Each path is a new rotation, seen through one point. The rows after it are directions, each followed by how far the rotation turns it, in deg/step (0 if it stays put).
Each turn is a multiple of 5 degrees from 10 to 175, or 0.
Each row of a path follows its step; steps can be skipped.
Rotation 1:
step 4:   5   4   8  13  -4   5  16   0  11   0  -6  -4  -2  -6 -11 -15  15  19  -5   5   4   4 -13   0  15   7   6  11   3 -18  13   6 -13   8  14   3   2 -10  -6   2  16  -2  -8 -11   2 -17  13  16  -1  -2   3   5  31  -6   5  16  -4   2   3  -6   2  -3   5 -12  -8  -5   5   0  15   1   1  14  18  -6   5  -1  -4   4   3 -18
step 13: -13   5   1   8  -3  11  13  -3   7  -7  -2  -4  15  -9   4   2   2  -1   1  -1  -9 -16   2  -9   1  -8   6  -5   0   8  -6  12   2   4  20  11   3   4  21   3   0   0   3  -6  -6  -4   9 -12  13  12   1   4   9  12 -35  12   7   5  15  12   0   3  -6   2  -2   3   3  -3   9   7 -19 -22  -8 -10  -8 -14   8 -10 -16  10
step 16:  -2   6  -7   1 -18  -4  -6   3  15  -1 -14 -11   5  14  -1   9  10  15   0  -2  -9 -15  -2   4  15   8   7   0   6   1 -13   4 -13   2  -3  19 -18  -1   0 -12   3 -10   3   6  -6  -8  15 -11  18 -17  11   7  19  -6 -18   4  -8   2   1  -6  -2  -4   3 -11 -17  14  12   6   7   5  -6  -8 -21   4  -7   6  -3 -10   6   8
step 21:   1  -2   9  12   9   5  17  -3   8 -21   1  19  -9   5  -3   3   9   9  14   5 -19   9  16   3  -1 -16  13  -2   5  12  11  10 -11   6  -3   1  -7  -1   2 -10   6  -2   2   0   3 -11   1 -11  -3  -4   1  12   3  -3 -18   1   0  17  25  -4  -3   4   1  12 -17   8  16  -5   4   1   8   1 -14  -7 -17 -12   3 -13  10  17
step 23:  -5   5  10  -5  -2  14  -6 -12  18   6   7 -17   3  11   0  -5  -8  11   5  -6  -3   5  -2  15  11   9  -2 -20  12  13 -13  24   2   3  -6   9   0  -7  11  -7  -7  -6  -3  14   7   1  18   9   0   4  -5  -1   8   5 -18   1  -6  14  13  -3  -8 -11   4  -9 -20   0  -7  -6   9  -1  20  -1  -1   7  -8  12 -12 -16  -1   2
step 24: -12  -7   4   5  -3   2   3  -6   1  -9   0   0   8   5   8 -15  18  -7  10   2  -7   1  14   9  10   4  -2   9   7   2   3  11  13   2  -4   3 -16   4  19   1 -13  -2   5   3 -13   4   9  -9  -7  -2   4   0  15  -3 -18   2  -6   3  -7  -4  13 -19   5 -14   4  13  -3  -9   7  -1   8 -23 -12  -3 -15  -7  20 -23  -7  20
step 25:   9  -5   4   6  -5   4  12 -11  11   0  15   5  -4  14  14  -9  -5   2   2   3   0  16   9  14  -2   0   2   7   8  -6  12  12   2   9 -13  -2  -9   1  -6   7  20   7  -2   4   0  -9  -9  -7   0   8   0   2  -4   7 -13  18  10  -8  13   1  13  -7 -10  -8  -8 -11  -3 -30  20 -18  -5  -1  -1 -10 -17 -14 -10 -16  -8   6
Speeds:
-2  3  2 -3  1  2  2  1 -2 -3  1 -1  2  6  1  4 -3  2 -2  1  0 -3 -6 -2  3  0 -1 -5  2  0 -1 -2 -1  0  3 -2 -4  0  2  3  3 -1  0  1 -2  0 -2  4 -1 -1  1 -1  1  0 -3  3  0  5  0 -2  1  2  2 -3  3 -1 -3  2  0 -1 -2  0  4  0 -1  0 -4  1  1  0 -> 115
-3 -4 -3 -3  0 -3 -1 -4  0 -2  0 -1 -1  2  1 -2 -1  1 -3  2 -4  1 -1  3  1  0 -2  0  0  2  1 -1  6  1 -4 -1  1 -6  3  0  2  7  2  1  3 -1  0 -3 -2  0  3 -2 -3 -1  0  1  0  2  2 -2 -1 -1  2 -4  1  0  1 -3  0  0  4  1  2  1  1 -1  0  0  4  3 -> 10
 0  1  1  1  1  2  2  2  0  1  2 -2 -1  2 -4  2 -5 -4 -1  1 -1 -1 -2  0  3 -3  3 -3  0  3 -1  2 -1  1 -4  1  6  4  2  0  0 -1  1 -1  7 -2  1  0  2  3  1 -3 -1  4  2  1  3 -2 -1 -1  2  1 -3 -4  1  3 -1 -1  1  0  2  4 -4  1  1 -1 -1 -3 -2 -2 -> 140
 3 -5 -2  8 -1  2 -1 -1  4 -3 -2 -3  0  1 -2 -2  1 -3  0  4  0  0  0 -1  3  1 -2  2  3 -1 -1  0  0  0 -3  1  1  1 -1  1 -2 -1  0  2 -3  0  2 -2 -1  0 -1  0  1  1  0  1  1  2 -2  1 -3 -3  0 -3  3  1 -6  0 -1 -1 -1  4  2 -2 -6  4 -1  2  0 -2 -> 55
 0 -1 -1  0  2  3  2 -3  0  3  2  1  4  1 -1  0  2 -3 -1  2  2 -5  0 -3 -1  1  1  0 -2 -6  0 -2 -1  3  3 -2 -3 -1 -1 -3 -1  2  7  0 -1  3  1  1  3  3  0 -1 -3 -1  1 -3  0  1 -1  2 -1 -2 -1 -5 -1  4  0  1 -3  0  2  1 -1  0  1 -4  0 -1  0  4 -> 170
 5  0 -1 -2 -4  3  0 -1  2 -2  0 -4  2 -2  0  3 -1 -4 -2  0 -1  0  0 -2  2  2 -3  6 -3  1  0 -1  0 -1  4  2  4  1  1 -2  2  3  0 -2  1 -2  1 -1  2  3  1 -2  3  0  2  2  0  4  4 -1  4  1  2  3  0  2  3  4 -1  0 -5 -1 -2  1  0  1  0  3  3  0 -> 10
Rotation 2:
step 7:  -6   5 -19 -10   3  12   0   5  -3   5 -13  -8  -6   3  -9   3  26  -7  12   0   3  -3   2   0  11  22  15 -10   3   8   3  -8 -15   1  -1   1 -11  -2 -17 -11  -7 -12  -2   0  -3  -9   9  10 -11 -12  -9   6 -12   8   2  -6  -5 -24  -1  -1  -9  -5   0  -8 -19   2   1   8  -7 -19 -12   6 -12 -10   8 -13  14  -8  -8  -7
step 8:  10   3   6  -4  18   8  -8  -9  -3  10   3  23   9   7   6   0   3  -6 -20  -8  14   3 -20 -12  -4   7  14 -13  11   9   4  -7  -4  25 -13 -17  -2   4  11 -16   5  -7  -5   7  -6  -6 -18 -13   8  -4  12   1   8  -3 -15  -2   2  -5 -10   7  -8  -1   0   4   1  -6   1  -2  -5  13  12   8 -17  -8  15  -5  -6  -6   1  -1
step 11:  15   5   9   1 -10  -2   8  -5  -1  -9   5   9 -12  11 -11  -1   3 -16   6   2  10   1   1  -9  -6  -7 -15  -4 -19 -10  11  -6  16   7  -1  12 -18  10  15   3  -6   6 -17  -9  -1   3  17   5  17   2 -14   6   8  12 -10 -11 -12   0   2 -18  -7  -1  14  -5  -2   1 -20  11  -3  -3  -5  10  -8 -10 -15 -12  -5  -4  -4  15
step 13:  20  -7  -6  -1   7  -6  11  -8   1  13  11 -17 -15 -20 -15   3 -15   2  11   5   0  -1   0  -4  -9  -9   1 -14  -1 -15   2 -10   5   6  18  -7  -7  13  -7 -12 -15   3  10   8  20  -5  11  -4  25 -10  -4   7   1   4  10  14  -2  17  -9  -3  -7  11   5   7   5  -1   8   7  -6  -1  -5  -6   6  -3 -12 -18   4  -4   1  -5
step 21:  -8  -3  26  -3 -11  -5   3   1 -13  23  16 -11   0  15  -3  -3  -2 -12   2   8 -16  -1   4  -6 -14 -10   4  -1  -4   3  -1   9  11   1 -21  -3 -13   6   4   7 -16   7  14   6  19  -9   0  -3  -7   2   7  -7   1 -10  -5   6  -9  -7 -12  -6   6 -14   3  15   1   0  -9  13 -14   9   4   0  14   3  -3  -4   4 -14  20 -11
step 26:   8  28   0 -14   1   0  -4   5   9  -8  24 -13  -6   7  12   7  -3 -12 -12   3  11  -1 -21  -6 -19  -9  11   2  -8  -5   3  -4  -5 -19   6   8  -2   3  -5   1  10 -27 -10   9  -4 -13 -13  -5  11  -4 -10 -11   4   0  -3   7   6  -3  16   3 -15  11 -13   3  -1  -7  -2  -1  12  -9   4   6 -10   3   0  -2  -7  -9  -1   1
step 31:   4   4  -2  -2  -7  -1   7   9  -9   5   9   8  10  -1  -4  -9 -14  13  -4  -3  -7  -1  10  -5   7  -1 -10 -18  18 -20  -4 -12  16  14  12  -6  -9   6   2  19  17   6   2  10  -1  -2 -16 -12   6 -14   9   9  10 -12  -5   6  -1  13  -8   5  19  -2  -3   7   4  -1  -1 -20  -9  11  12 -17  -2   3   1  10   0 -16  -8 -14
Speeds:
 0  1 -4  2 -4  0 -2 -4 -2 -1 -2 -2  0  0 -4 -1  1 -1 -4  0  1  1 -1 -2  2  1 -4 -3  2 -1 -1  3 -1  0 -2  2  0 -2  1  1 -5 -3  1  2  2  1 -1 -1 -4  0 -1 -8  0  2 -4  1 -3  0 -1 -2  2  0  1  0  2  1 -3  1  1 -2  0  3  0 -1 -2 -2  0  1 -3 -7 -> 100
 4  2  0  3  0 -1  0 -3  0  0  1  0 -7  0  3  2  2  1 -5  1 -2  0  2 -1  0 -1  1 -1  0  1  4 -3 -4 -2  1  1 -3  0  2  3  3 -1  1 -5 -2 -2  4  4  2  1  2 -1  3  0  0  2 -2  2 -3  3 -1 -2 -2 -1  2 -3  2 -1  0 -3  0  3 -2 -1 -1 -5 -3  3  3 -1 -> 25
 2  0 -2 -2  1  2  1  2 -2  0  1 -1  0  2 -3 -2  0  3 -2 -1 -2  1  2  4 -3  1 -5  6 -2  0  1 -5  4 -1  6 -2  3  0  1 -3 -1 -1  3  2  1 -2 -2  2  5  2 -2 -1  2  3  0 -3  1 -1 -3  1  2  0 -3  4 -1 -2  2  1  0 -1  0  3  0  1 -2  5 -1  4 -4  0 -> 25
 3 -1 -1 -5  3 -4  2 -3  1  1 -3 -4  0  1  1 -1  2  0  1  0 -2  1  0 -1  0  1 -1 -1  3  3  1 -1 -2  0 -1  0  2  1 -3  2  0  1  3 -1  3  1  0 -3 -2 -1 -2  0 -2 -1  8  2 -1 -1 -2  4 -2 -5  0  2  0  5  0  5 -2 -1 -4  0 -1 -3 -2  2  4  1  2 -1 -> 125
 3 -3 -1  4 -1 -3 -2  3  0  1  0 -2  2  4  1  1 -2  1 -3  4  0  0 -5  2 -2  1 -1 -2  1  3 -4 -1  3  4 -2  3  3 -3  1  2 -3  1  2  0 -3  0  1  0  3  1  0  4  2  3 -2 -1  2  1 -1  2  2 -5 -3 -2  1  1  1  1  0  2  0 -3  1  1  5 -3  3  1  2 -1 -> 170
